One turn moves every row onto another: examples first, then more rows asked:
kug: [ -0.8  18.1   2.1  22.8   1.7  -1.0 -30.3  -5.1   3.7  -2.9   1.5  22.4
  -5.6  15.7]
Bikig: [ -3.7  -8.6  -4.1  -9.8   6.6   2.6 -21.6   3.1 -10.7 -12.0   1.7  26.9
   8.3  -7.3]
Rusuf: [ 15.1  16.3  13.6 -15.5 -27.2  16.8  -7.0   0.2   6.0   8.3 -15.0  18.1
   9.8   6.8]
Firep: [  9.5   3.2  -1.2  -6.8   0.4  -3.9 -20.1 -17.3 -20.2  -6.7 -22.3 -13.7
   1.4  -8.3]
bunar: [ 18.7  -7.1  -2.3 -21.1 -12.9  -5.5  -9.7  -9.6   0.7   7.2 -14.0  21.2
 -18.6   1.7]
Dif: [ 21.0 -15.1   7.7  13.6   4.8   8.6 -14.9 -12.1  -3.9  -2.1 -10.3  22.3
 -23.4  17.3]
kol: [  8.2 -14.2  -3.1   5.4  24.3  28.3 -20.4  -4.9  -2.2   4.3 -23.4  13.1
  -8.3  11.5]
vasa: [  6.9  22.1  15.9   2.4  13.7   4.2 -17.9  26.6   3.2 -16.2 -15.5  15.6
   0.7  17.9]
Vudaf: [ 19.0  21.6  17.2  -9.1  14.7  -1.9 -23.3  12.8 -20.1  -1.6  -5.2   0.4
 -12.9  -9.1]
Zimug: [ 11.9  12.6   3.5  13.6  13.4   1.7 -10.3 -20.2  13.3  19.0  -3.5  15.4
   7.8  13.4]
bive: [ 12.5  11.5   2.2  -1.7 -23.9  17.0 -26.6  -1.4   5.8   9.6 -26.1 -12.4
 -10.8  14.5]
Gumef: [ -5.0  10.0   1.5  13.6 -11.4  -7.5 -25.9  13.4  -3.8   1.3 -24.7   6.5
  12.4  24.3]
vonid: [ 12.4   7.0   1.6   2.5  16.8   1.6  -2.2  -0.2   2.9  -1.7 -14.2  26.1
 -11.5  36.5]
vidom: [ 16.1  12.1   6.8 -13.0  -9.3   9.8  -5.9  -1.7  11.9  13.7 -21.9  -7.8
   7.8 -16.3]
pag: [ -9.5  -5.0  20.4   6.8 -19.7  -2.0 -17.6   0.5   3.5 -10.3 -11.6  -3.3
   0.9   8.0]
Sevav: [ -5.5  19.5  27.8   7.7  -2.7  22.4  -8.5   9.4  -4.7   6.5 -18.9   6.6
  -6.4  23.1]
puvo: [-13.3  21.6  -1.5  -2.1 -21.8  13.9 -15.7   4.3  -8.6   1.4  -6.8   2.4
 -19.8   8.9]
tedam: [ 27.2  17.7   5.2  25.9   0.6  11.1 -23.3  -2.8  18.1   3.3  -9.3  17.8
  -8.1   8.8]
tusob: [  7.5  27.1 -16.9  16.2   1.5  16.0  -3.6   8.5 -23.7  11.1 -16.5  11.9
   5.6   8.3]
salel: [ 20.2  10.4   9.9  -3.7   9.6   6.5  15.8  -0.3 -10.3   0.7 -35.6   1.9
  -2.9   0.4]
muf: [ 12.8  19.8  -6.8 -11.9  19.7  19.0  -8.0  12.8 -20.4  -3.3   7.4  13.4
  -5.6  -1.3]
tabit: [  1.6   6.5  -0.3 -10.7 -14.3   9.3 -26.0  12.7 -12.5  18.4  -7.0 -12.3
  -6.4  22.8]
Zufug: [ 15.1   5.8 -17.6   4.8   4.3  24.3  -9.5  20.6  -1.3  -1.2 -22.4  29.5
   2.7  -6.7]
Zutet: [ 12.3 -13.6   8.1  -4.1  18.0   9.6  -0.4  -4.2  -4.8   1.8  -4.2  31.8
   2.0  -7.1]
Ger: [  2.5   3.3 -18.7  21.9  -8.9 -13.0  -3.4   3.3   0.1  -1.2  -6.5   3.7
   3.2  15.5]
Zatag: [ 23.1  27.5   1.2   2.5  -1.4  19.9 -20.3   0.4  -8.3   2.0 -25.4  -0.8
  21.5  -7.7]
pebu: [ 20.3   9.9  -2.3 -15.0   6.6   5.0   3.3  21.6 -22.1   1.0 -22.5  -7.5
   5.0   1.3]
fofo: [ 11.3 -14.9  12.9   4.5   1.7  15.8 -22.7 -13.5   3.9   7.2  -4.3 -14.7
   3.7  -2.7]
von: [ 24.7  -1.1   0.6  -3.7   0.9 -13.4 -16.8   0.1   9.3  10.2  13.2  11.6
  -6.1  16.5]
kiv: [  7.7 -16.5   4.7   4.4  11.5   5.5 -16.2  30.4 -11.0   4.1  -7.8  16.4
   6.3  -5.3]
vak: [ 18.2  -3.1 -14.2  -9.8   6.9  10.5 -13.8  11.5 -13.0  19.3  -0.3  12.8
 -19.5 -11.9]
gola: [ 38.3   9.7   4.0 -14.0  -0.2   8.6 -11.8  -1.6 -10.2 -15.1 -32.4  -0.1
  -3.1   8.6]

vonid turns into vak
Zimug turns into kiv
Now these:
kol turns into Vudaf
Zufug turns into Firep
fofo turns into vasa
kug turns into Zutet
vidom turns into Gumef
tedam turns into Bikig

